In the data rows, the value 128 means zero.
Here are some points, each followed by its number:
[144 119 111 144 111 101 103  81 116 129 134  96] 0
[ 74  97 174 107 101 149 138 178 140 138 165  89] 1
[176 137 152 157 147 165 147 122 152 125 133 155] 2
[ 43  52  18  78 113  53  88 211 213 190 140 220] 3
[119 141 129 110 113 125 128 130  75 124 108 117] 4
[220 166 188 200  51 136 122  46 162  66 124  50] 5
[ 74 112 127 106 170 108 119 160 114 123 133  77] 6
[155 124 133 137 122 136 130 122 116 146 134 131] 7
[119 134 141 122  86 147 177 139 114 159 106 132] 8
[109  90 144 105 137 103 106 189 138 141 129  96] 9
[137 114  83 130 164 126 118 123 176 146 135 143] 10
[128 121 124 122 123 122 117 140 131 134 131 136] 11
[134 120 141 141 122 112 117 123 142 143 123 107] 12
[141 148 142 116 103 142 144 130  91 120 122 114] 13
[133 121 131 123 116 103 106 124 108 111 135 120] 14
[129 164 119 108 112 126 141 108  97 114 106 178] 15
[226 107 163 147 171 183 154 124  76 178 193 227] 16
[150 121 159  94  60 126 119 174 115 149  85  95] 17
New points follow, each followed by the numbers of its two nearest points above by angle, nearest first.
[135 114 151 151 120  99 110 116 156 151 121  95] 12 0
[165 128 131 149 129 134 119 127 150 127 140 153] 2 16
[123 132 126 123 145 144 137 138  97 153 108 109] 4 13
[179 138 155 158 150 166 151 124 150 126 132 152] 2 16
[105 133 142 115  65 153 200 149 113 175  99 138] 8 17
[180 130 134 161 123 137 118 125 161 126 145 166] 2 16
[111 102 113  62 125 107 111 216  95 147 104  79] 9 6
[109  93 144 104 136 105 108 185 136 140 129  97] 9 6
[  6 119  63 112  96   1  86 145 139  68 132 144] 3 14
[190 153 167 180  76 132 124  70 153  86 128  79] 5 0
[154 102 128 146 107 129 120 136 111 201 107 141] 7 8
[173 172 107 139 125 148 168  81 132 122 109 107] 5 2
[132 123 128 123 118 107 110 123 112 112 135 119] 14 0
[133 120 100 127 150 130 122 123 159 138 134 136] 10 3
[ 96 162 112 130 145 122 138  99 122 113 104 140] 15 4
[195 144 164 155 110 114 151 120 120  98 153 100] 5 7
[190 120 132 144 118 139 125 118 100 154 131 122] 7 16
[117 134  63 134 185  99 124 138 134 155  95 116] 10 3
[ 82 114 127 109 163 110 119 152 113 122 132  84] 6 9
[112 131 132 120  93 141 170 141 118 154 112 130] 8 17
[162 168 145 159 110 148 138  64 147 110 112 115] 5 2
[  5  61 223  83  64 170 149 232 153 148 205  38] 1 9
[119 135 124 122 162 158 143 144  77 170  94 103] 4 8
